One turn sends every row of this set to another row. A few are shown first. Where does it send the rows asked after them?
z983: [-23 -18   4  -5   7  -7 -17  38 -11   4 -36 -19 -21   1 -13  -4   2 -30
 -30 -27  32  15  14 -19   8   2  -9 -28  10  34  12  15 -12]
z68: [ -3 -27  -2   4  22  13  -9  12 -12  31 -22   5 -41   6  10  18   1   6
 -31 -22  13 -21  -1  -2 -14  20 -13 -14   6  39  14   4 -20]
z280: [-15 -10  34   8  -8  22 -31  12 -24   6 -38  17 -38   9 -21  11 -14  -3
 -37 -26  31 -24  -1 -36 -16 -19  11 -20  -2   7  26   3   9]
z915: [-16 -30   5  26 -19  12 -18  34   2   0  -3 -20 -25  -5   0  32  -1   2
 -10  -2  11   0  -1  11 -23  14  -8 -18   8  25  25   2  -4]
z308: [-16 -34  -7  -2  16   7 -24  17 -24  32 -24  -2 -39  -1   7  31   6  21
 -23 -12  12 -18 -12 -15  -7  10 -22 -16   5  32  16  15 -15]
z272: [-10 -25   3  -4 -17  28 -40  39  -8  13 -27   8  -9  -5   7  13   0 -21
 -21  -9  24 -42 -30 -19 -18 -15  12  -9  -1 -12  30   8  19]
z292: [ -7 -27  -4   6 -22  27 -41  47  -9   0 -27   5 -12 -10  -2  12  -5 -19
 -12  -8  14 -26 -21 -15  -9 -16  17  -3   0  -9  24  14  29]
z797: [-28 -22   8 -13  -4 -23 -31  37 -17   4 -44 -13 -19   1  -9   3  -6 -21
 -23 -28  32  15   3 -16   2  -2 -15 -19   7  35  19  16  -2]
z781: [ -8 -27   0   5 -18  23 -35  40 -20  16 -15 -10 -12   3   4   3  -2 -26
  -9 -18  19 -29 -15 -23  -6 -25  15  -9  -4  -7  33   0  30]
z8: [-25 -15   4 -17   2  21 -27  31   7  -2 -13  -4 -21  -5 -22 -14  -9 -41
 -32 -25  25   7   7   0  -3  -2  11 -24   7  -6  23  11 -10]
z164: [-17 -28 -27 -10   7  18 -19  49  -3   9 -24  -4 -12 -13   5  13   7 -33
 -26 -24  19   8  -4  -5  10   3  -6 -25  22   6  16  15 -17]
z122: [-13 -32  -1   3  23   0 -24   7 -26  24 -31   7 -36   3   3  25 -10  17
 -39  -9   8 -15  -2 -10 -11  11 -12 -14  12  36  18  21 -15]
z899: [-11 -40   4  15 -18  -5 -20  39  -6  -2   1 -19 -13 -18   4  23   1  -8
 -16  -6   9 -13  11   3 -24  14  -9 -12   3  26  28   4  13]
z171: [-23 -34   4  20  -9   2 -32  35   0  -1 -10 -19 -12 -13   1  22  -1  -6
 -10  -7  13  -6   5  18 -22  17  -4  -1   0  35  24  11   6]
z590: [ -8 -29  -1   8 -24  29 -31  40 -17   7 -23   2 -20  -6   2  10   0 -30
 -13 -12  10 -38 -15   0 -26 -12  17  -5   3 -14  32   4  15]
z52: [-26 -22  -3 -20  17  11 -30  21 -30  14 -31   4 -13  -4  -9 -17   1 -36
 -30 -16  28  -9  -7 -32   7   7  11 -28  18   9  20  20 -14]
z846: [-17  -6  32   2   3  11 -22   8 -18   9 -40   7 -36  15 -20   7  -8   0
 -43 -34  21 -23   3 -27  -6 -15  -3 -15 -16  10   9  -1  15]
z602: [  3  -5  18  10   6  26 -15  13 -17  21 -39  -1 -31  19 -15  10 -14   0
 -44 -30  30 -19  -4 -35  -4 -24  -4 -21  -9   9  23   1   2]
z967: [ -5  -1  23  -4   1  22 -24  14 -20  17 -39   9 -47  11 -32   7 -10   0
 -46 -23  15 -27  -4 -20  -7 -17   9 -16   5   5  13   1  11]
z458: [-13  -6  24   5   8  17 -27  15 -22   8 -48   9 -42  13 -23   8 -20  -1
 -44 -24  25 -16  -6 -21  -5 -24   6 -10 -12  -4  22  12  12]
z127: [-22 -15   3 -23   4  26 -26  29  13 -10 -21   1 -15   0 -25 -14 -16 -19
 -27 -16  22  -2  -3  12  -7  -3   0 -21  -1  -7  22  17 -13]
z851: [-20 -34   1   7  21   6  -8  14 -36  23 -33  -3 -44   4   4  23   3  18
 -26 -22   9 -26   3 -15 -13   0 -12 -18  14  37  15  12  -7]
z685: [-21 -27  15   4  19   1 -21  18 -38  31 -18  -2 -42  -6   1  29  -8  12
 -34 -12  21 -20  -6  -7 -11  14 -13 -14  14  33  18  12 -19]
z963: [-14 -27 -24 -11   5  15 -23  42  -5   1 -31  -2   3 -14   5  19  -1 -16
 -25 -30  13   9  -5   1  10 -14 -17 -24  20   5  19  20  -8]
z160: [-27 -16   4 -22  13   2 -38  15 -33   3 -39  15 -15  -3  -8 -17  -5 -30
 -22  -6  19 -11 -18 -19   2  17   3 -20  13   7  16  15  -9]
z439: [-10 -20  10  20 -14   1 -30  30  10   1  -1 -25 -18 -11   1  18   5 -10
 -12 -10   7  -8   2  19 -23   7 -13 -11  -3  18  26   1  10]
z77: [-21 -29   9  13 -15   8 -34  33   2  12  10  -9 -22  -6   9  17   3 -13
  -1 -11  18  -7  -2   8 -16  23   5  -9   2  28  28  -5   9]
z652: [-11 -21  -4   3 -20  37 -27  47 -10   5 -34  -2 -10 -11  -9  20   6 -16
 -19 -11  23 -31 -15 -14 -14 -13  15 -12  -7 -11  40   2  26]

z280 goes to z590
z899 goes to z685
And these:
z127 goes to z963
z68 goes to z602
z272 goes to z439
z292 goes to z171
z164 goes to z983

One turn sends every row of this set to another row. A few are shown first. Where does it send the rows asked after them?
z968: [-14   4  -9   4 -22  18  52  15  -5  16 -14   0  -5 -18   2]
z3: [-17  -6  -3  15 -22  -5  25 -13 -13  26 -12  23  -4   7  -1]
z886: [-16   1  -3  -2 -25  18 -17  22  12  32  -1   7   0  -7   3]
z368: [-29   0   3 -20  -7   2  11  29 -10  15   4  -5  11 -20  -2]
z95: [-17   0   2   0 -18  12  45 -10  -8  25 -33   4   2 -12   0]
z301: [-19   1  -4 -34 -20  24   3  -2   2  11 -40   0  -4 -10   4]
z898: [-15  -6 -17 -14 -36   8  23  -4 -31  10   2 -13  -1   2  -6]
z279: [ -5   7   4  -8 -31  13 -23  -4   2  10  -3   4   0  -6  29]
z344: [ -9   5   5  -2 -17  15 -19  19  16  21   7   7  -5 -11  14]
z887: [-12   4   2 -32 -14  24   2  -2   4  -2 -35   0  -7 -10  11]
z327: [-10   1   7  26 -13  11 -20  10 -11   3 -14  -3  -4 -15  12]
z321: [-15   0   5 -10 -14   0   6  33 -14 -14   2  -1   4  -8   7]
z319: [ -9   4 -10   9 -27  17  50  17  -7   7 -16   5  -6 -14   4]
z760: [-10  -1  -8  -3 -41  15 -25  -1  -4  24 -14   4   3   2  17]
z683: [-11   1  -5 -28 -25  24   0   2  -2  -2 -42   4  -7  -3   7]
z15: [ -4  -1   0   7 -27  10  42  -5 -12   6 -37   8  -2  -3   3]
z582: [ -6  -1  -2   6 -30  15 -19  25   9  16  -1  10  -6  -1   9]
z780: [-17   7  -1 -14 -27  15 -20  -6   4  33  -6   0   5 -12  20]
z218: [ -6   5  13   0 -12   8  45 -12  -4   4 -24   6  -2 -15  12]
z446: [-25  -7  -9 -10 -26   4   6  38 -20   9 -10   0  10  -3  -9]
z584: [-20  -1   5   6 -10  -5  29 -18  -6  30  -3  19  -3  -4   4]
z427: [ -7   0  -6 -14 -27   4  22  -7 -26  -7  11 -14  -5  -2   7]
z46: [-11  -3   8  15 -14  -7  26 -17  -8   9  -4  24  -8   3  10]
z436: [-21   4   8  17  -2  13 -15   4  -4  22  -9  -9   1 -27   9]
z475: [-20  -3  -3  24 -17  15 -18  11 -14  26 -22  -4   2 -15  -1]
z341: [-10   6  -4   5 -19  16  52  14  -2   7 -10   2  -7 -20   8]
z569: [-19  -1  -9 -22 -22   7  25  -9 -23  15  11 -17   0 -11   0]

z341 goes to z319
z427 goes to z898
And these:
z344 goes to z582
z887 goes to z683
z368 goes to z321
z46 goes to z3
z436 goes to z327
z15 goes to z95
z760 goes to z780

